Here are some numbered points:
[ 56  10  30 -50  30  -9  16  52  -5  23  17   1  30 -53 -32 -13] 0
[ 46  13  25  30  14  38   7  23  36 -25 -25 -71  30 -58 -59  37] 1
[-36  -2  23 -53  -5   0  20  30 -36  -3  -8  28  60  36  29 -29] 2
[  2  24  -2 -45  -8  29  -2 -30  -4 -21  27   2 -30  -6 -29   1] 3
[-39  -2 -69 -47 -58  23   9  38  84 -34  71 -14 -34  75  38 -78] 4
[ 22 -12  32 -26  38   5  -2  30  -4 -11  24  -2 -49 -74 -37  55] 5
[-14 -12  -5  11  -2  13  -8  20 -46 -22 -41  11  -9  -3  13 -17] 6
[ 10  -2  24 -59 -31 -75  17  14  35  -6  40  10  43  45  62 -45] 7
[ 12  15 -22 -28 -46  52 -28 -26  18  35  41  -4   9  -3 -28  -9] 8
[ -9  21 -36  -8 -68  26 -21 -23  94 -31  12 -47  51  25  15 -39] 9
[ 26  17  53  49 -44 -42   7 -62  53  -5  12 -41  12  40  -3  15] 10
[ 53   6  12 -15  33 -25  12 -24 -11  57   2  -9  38 -29 -53  24] 11
[  3   8 -39  47  38 -34 -25  20 -12  18 -26  -7 -24   9  27 -31] 12
[-12  20 -13 -59 -34  49  13 -12  27 -15  68  43 -58   1  29 -40] 13
[ 35  -9  23  19  62   6  20   6 -67  42 -31  13 -83 -52 -76  34] 14
[-11   1 -29   9   3   2   4  31 -61 -21 -33  10 -14 -13 -25   2] 15
[ 19  13  33   4  49  11 -10   6 -64  31  -8   4 -80 -67 -78  47] 16
[  3  -9  -4  -1 -15  61  -1 -16  29 -13   1 -22  -4 -11 -17  31] 17
[-32 -45 -65  31 -63   9 -45  -5 106 -47  20 -39  -9  10  21 -65] 18
[  0 -28 -26   3  15  30  -8  51  -6 -41 -16   6   0 -19   9  -5] 19
[ 45  19  33  -9 -68  21 -21 -70 127  45  20 -47  63  -9 -33   7] 20
[-47 -22 -38  20 -45   2  40   8  65 -59  10 -52  61  69  45   9] 21
[ 23  -8  21  24  -9  42 -28  22  18  -6 -39 -30  16 -46 -29  34] 22
[  2  33 -81  23 -84  43  11  -4 101 -25  14 -56 -69  24   8 -41] 23
[ 39  -6 -14 -18  30 -53 -20 -33 -29   4  -3  30  17  13   0 -39] 24
[-33 -24 -20 -23  16  -1  -3  39 -61  15 -29  20 -41  10  -5   6] 25
[ -67  -21   12   12  -48   60   16   11    8   -7   46   32 -115  -22
   11   -8] 26
[-32   0 -28  18 -39   3 -38 -32 123 -53  11 -23  -8  21  24 -30] 27
[-82 -14 -20  -9 -29  43   2  20  25 -21 -13  33 -18  42  74 -45] 28
[ -1 -12  13  65  34 -43  21  29 -24 -17  -1  -8 -32 -16   6   3] 29
[ 30   6  23  21   2  24   1  -4  25  -5 -28 -30  27 -25 -38  26] 30
[-23  12  -1  69  34 -12  11  -2  -4 -13 -15 -11 -18 -19  14  16] 31
[-57 -15  11  17 -11  37  -5 -25 -30 -18 -33  30 -11  30  35 -11] 32
[ 12   5 -12 -34 -20   7   3  -8  -9   3  19   7   1  -5   8 -17] 33
[ 38  33 -38   2  31   6 -21 -60  29  24 -17 -49   7  -2 -16  17] 34
[ 35  17  17 -34 -55   8  30 -15  57  15  45  -5  12  29  -4 -17] 35
[  0 -29 -37  -4 -57  19 -14   0  72 -16  17  -4  -7  14  15 -26] 36
[  4   5  30  73  70 -76   7  22 -74  32 -40  -4  21   0  -4  10] 37
[ -3  20  37  46  14 -32 -11  11 -34  16 -20  10  -6  32  24   7] 38
New points follow, each followed by the numbers of its three nearest points above by angle, seen from the average point of the numbered points, smallest number first.
[-20 -12  25 -32 -11  49  -1   2   3 -13  29  24 -50 -37  -3   5] --> 3 13 26
[-24  21 -11 -14 -12 -66 -10 -36  22  -9  14  13  41  67  80 -57] --> 2 7 24
[ 13 -14  27 -12 -21   9  15  -4  14  -7   0  -8 -23 -19 -11 -11] --> 5 14 16
[ 55 -58   7 -21   9 -57  -1  25  15   8  15 -12  36 -16  29 -21] --> 0 7 24
[-69 -27   3 -46 -28  44  36  17   7 -44  48  38 -41  11  19  12] --> 13 26 28
[  3  14 -16  19  45 -21  -2  11 -22   8 -26  -7  29   9  25  26] --> 12 37 38
[ 50   3  36 -54 -24 -43   2 -37  14  26   9  18  35  12  25 -13] --> 7 24 35
[-25  26  24 -45  -5  66  16 -47  -7 -16  45  -3 -52 -12 -10  26] --> 3 13 26
[ 19  -3 -30 -37 -18   5  -9  21  42 -12  47 -12  -1 -31  -2  21] --> 5 8 36
[ 31 -31  -2  14  -9 -60   7  14  25  15  13  -7  41  -6  22 -11] --> 7 24 37
[  1  16  18   1  12 -36  18   4  -5   1  -5 -20   5   4  -1  -1] --> 29 37 38
[-39  32 -30 -26  17 -34  30  43 -22  11  -1  36  83  17  52  -9] --> 2 7 37
[ 12 -12  12   4 -18 -20  10  -3  40  -2   0 -13   7   0   4 -33] --> 7 10 35
[-27  -8   0  11 -44  26  -8 -37  22  -4   8   5 -42  21  -6 -26] --> 13 23 26
[-18 -14  32  39  42 -61  12  39 -85  17 -55 -29  26  11  -9   6] --> 29 37 38
[ 12 -18  17   8  54 -16 -12  18 -52  18 -36  11  55 -37 -23  41] --> 11 14 37
[-46 -17  17  33   6 -14  -2  23  25 -30   2 -15  10  17  36 -15] --> 21 28 31
[-41 -28   2  59   4 -27   1  33  35 -37 -11 -15  29  38  25  10] --> 21 29 31
[-113  -21  -66   63  -36   -9   -5   12   45  -26  -12   15  -25   80
   94  -70] --> 4 18 28
[ 31  31  45 -53 -70  12  -5 -23  72  20  89  -2  22  20   5  -9] --> 8 20 35
[ 15   2  21   9  26  -6 -23  11 -18  49 -17  42   4 -18 -13 -13] --> 11 14 37
[ 34  -8 -13 -34   0  27 -14  69  39  19   8 -24   5 -25 -50  23] --> 0 1 22
[ -3 -42 -22   9 -14 -26  27 -21  32  -4  12 -34  -5   8   3 -42] --> 18 21 36
[ 78  37  21 -73  78 -73  18 -59 -96  41  -9  23  30 -67 -74  60] --> 0 11 16
[ 39  47   8 -64 -76  -6  28 -24  71 -21  59 -32  17  32  -3 -20] --> 9 20 35
[ 25   2   4  40   9 -16   6 -11 -15   9   6  -3  24   1  13  -9] --> 24 37 38
[-34  -4 -17  10 -56   6  -3 -21  26  16  58   6 -55  35  19 -11] --> 4 13 26
[-39  -7  12 -13   3  28   9  18 -10  -9  47  -5 -25  -3  20  29] --> 5 13 26
[-16   7  45  18 -48 -22  41 -70  15 -16  25  16 -39  48   7   5] --> 10 32 35
